In the data rows, the value 128 means zero.
Here are some numbered points:
[165  71 219 160 112 209 165  84 152 239 114  67 143 153 171 100  88 195
  93  59 172 197  95  48] 0
[158 174 151 143  96 109 136 132 124  95  76 119 177 109 130 119 127 195
  74  65 176 114 153 165] 1
[ 87 135 115 103 137 126 147 157 149 121 131 126 122 140  72 117 140  74
 165 177 124 130  86  92] 2
[137 169 185 130  24  84 103 142  89 124 128 139 104  87 128 109 144 188
  86  76  62 148 161 163] 3
[190  65 198 151 107 201 114  86 161 223 112  82 141 163 152 119 131 170
 149 105 159 201  94  70] 4
[ 92 159 110 138 215 130 150 173  69 127 109  86  51 165 138 110  92  71
 204 189 179  72 171  91] 5
[ 90 153 109  50 162 180 176 130 125 206 188 144 106 219  85 128 191  88
 213  95  86 121 155 121] 6
[ 23 167 125 110 141 126  79 169 117 147 156 125  99 179  89 115  72  80
 194 166 149 142 167  27] 7
[160 181 153  96  47  83 139 139 184  58 105 158 123  29 186 100 117 230
  62  63  99 120 171 131] 8
[107 135  90  54 164 148 160 150 135 162 154 174 106 182  61  76  88  49
 208 184 103  87 165 143] 9
[ 61 129 107  95 210 108 127 156 100 176 135 162 126 187  48  99 134  79
 162 133  89  89 138 117] 10
[ 52 158 168  32 121 143 142 107 117 166 151 152 102 222  69 122  85  87
 180 139 115 156 110 131] 11
[ 60 173  87  91 172  99 159 167 122 107 121  97  47 149  78 115 128  60
 150 157 121  74 160  99] 12
[166 163  94 192  80  90 139 111 140 108  93 146 138 119 140 121 119 160
  77 108 143 123  90 131] 13
[179 130 151 128  88  92  97 137 129 106 112 119 143  70 115 131 149 167
  73 141 113 145 166 128] 14
[117 148  85 141  75  79 126  94 185 129 122 150 181  96 168 160 149 193
  54  69  82 109  58 119] 15
[202 108 119 177  97 150 122 100 155 108 104 119 192  68 184 166 154 145
  65 121 127  84 106 203] 16
[164 149 184 118 124 106 116 122 144 114 134 188 142 102 162 115 112 156
  66 121  97 112 106 126] 17
[156  42 109 132 103 144  86  80  96 115 141 130 167  98 129 144 122 174
  63 116 156 138 117 182] 18
[149 156 183 111 131 106 121 129 146 123 136 194 149 117 152 113 103 149
  81 123  97 115 113 115] 19
[219  29  57 190 160  67 135  77 111  76 110 130 166  77 188  85 165 159
 126 143 153 100 151 191] 20
[115 178 215  77 150 204 106 139 115 171 123 193 129 164 126 152 102  30
 255 141 137  94 156 156] 21
[ 93 163  78  92 125 188 129 185 147 152 112 130 112 154  77 110 133  26
 205 123 116 153 140 100] 22
[ 65 122  98 120 209 114 155 116  89  97 116 129  90 218  20  85 102  94
 165 155 121 163 145  95] 23
[148 209 151 117  23  89 149 191 138  70 106 192 145  40  96 146 123 115
  59  99  98 133 145 146] 24
[179 144 155 197 111 157  90  87 139 106  44 152 119 106 189 143 135 151
  93  93  89 126 142 154] 25
New points follow, each followed by the numbers of its two nearest points above by angle, seen from the average point of the numbered points, nearest first.
[199 134 127 142  98  98 108  71 123  82 103 144 180 105 150 134 141 176
  41 121 136 111  76 199] : 16 13
[ 76 126 109 119 199 112 151 117  96  99 119 137  97 204  36  88 103 102
 154 151 118 158 141  98] : 23 10
[201  64 205 153 112 224 112  83 158 234 115  70 146 171 154 124 128 174
 152 107 166 210  93  69] : 4 0
[190 143 202 129  63  91 116 131 169  80 147 149 131  91 125 115  94 180
  59 141 139 138  87  95] : 17 19
[ 60 135 101  99 213 112 135 153  99 177 141 151 127 184  50 101 148  77
 161 129  86  95 144 110] : 10 23
[180 121  99 149  77  67 132 130 181  82 111 151 115  95 155 125 111 161
  98  45  94 172 177 137] : 8 13
[223  48 103 180 183 133 114  47  81  67 111 153 118 102 158 111 121 162
  94 136 165 155 170 144] : 20 18
[140 123 123 136  93 114 152 131 146  83  88 130 127 108 164 108 180 188
  61  73  99 135 174  80] : 8 14
[106 144 114 138 199 133 152 159  81 127 111  88  63 155 141 112  92  91
 190 180 177  75 164 101] : 5 12
[ 40 167 156  70 149 194 117 107 123 179 185  86 148 177  97 156  72  70
 183  77 146 102 101 123] : 11 6
[162  78 210 157 100 192 158  91 151 220 111  79 142 147 173 105  95 195
  90  61 170 191  98  62] : 0 4
[216  43  76 183 147  70 133  83 118  75 115 132 162  79 179  87 156 161
 117 143 152 105 144 179] : 20 16
[ 77 134 114  95 142 129 144 165 150 124 137 121 123 149  60 117 144  60
 180 185 117 130  82  85] : 2 22
[117 134  88  66 160 145 156 149 132 155 148 171 108 174  73  89  92  66
 192 172 109  89 164 147] : 9 10
[237  30  98 190 198 131 110  40  75  52 111 158 111  87 167 109 121 169
  84 138 168 159 182 147] : 20 18
[205 101 115 174  96 149 126 101 157 109 114 114 202  63 183 169 156 144
  62 125 133  81 102 207] : 16 18
[151 162 140 129 108 123 159  92 142 100  92 121 145 127 129 138 167 175
  41 126  90 128  78  90] : 15 13
[183 158  99 191  78  85 131 108 141 105  88 142 142 110 148 125 119 169
  64 109 143 115  97 136] : 13 15
[132 137 137 135  26  65 112 144 139  77  94 164 126 106 181 145 145 179
  79  82 148 138 126 154] : 8 3
[166  68 153 147 237 151  91  51  48 139  88 138 143  67 185 138 124 180
  31 169 202 201 162 141] : 18 20
[207  64 118 181 144 149 104  91 141  80  66 141 172  80 192 142 121 184
  96 128 139 124  63 189] : 16 20
[ 70 194 119 102 144 159  97 134  98 135 133 152 139 183  71 121  74  94
 224 168 121 110 161  67] : 7 9
[200  63  62 182 209 192  61  97  54  84 170 168 156  68 167 148  96 183
  57 149 213 230 179  98] : 18 20
[ 18 166 129  99 135 125  78 172 113 150 156 127 100 176  86 121  68  84
 186 160 138 139 163  36] : 7 11
[129 139 134 130  88 120 156 141 160  91  83 130 128 118 144 104 176 175
  72  72  92 118 169  88] : 8 1
[107 145 102 144 205 126 156 157  74 120 108  97  65 157 145 114 100  84
 190 185 172  79 164 104] : 5 12
[225  42 108 181 180 123 118  53  83  56 110 158 113  87 159 109 122 175
  80 128 163 155 177 140] : 20 18
[ 89 161  85  97 134 180 124 174 142 149 116 141 113 157  72 111 133  38
 204 125 119 148 137  99] : 22 2
[179 137 149 121  83  96 105 133 129 102 106 110 143  74 109 139 148 167
  74 134 110 141 167 125] : 14 8
[148 165 146 126 107 123 164  93 147 100  95 118 148 125 125 138 167 176
  42 126  82 136  72  80] : 15 13
[170  25 109 137  98 142  77  73  96 111 140 136 171  88 133 145 117 190
  51 112 165 135 117 189] : 18 16
[158  41 113 132 104 143  83  86 106 118 135 143 164  92 128 141 117 176
  69 116 159 136 112 175] : 18 16
[ 73 114 151  52 171 134 129 186 161  85 135 133  57 141 118 154 156  53
 173 180 113  95 173 116] : 12 2
[229  47 101 196 178 135 114  50  83  60 117 147 108  91 172 117 123 170
  90 128 172 148 174 156] : 20 18
[ 40 169 164  15 122 143 147 114 111 169 151 171  92 234  62 118  84  79
 179 153 108 148 108 134] : 11 9
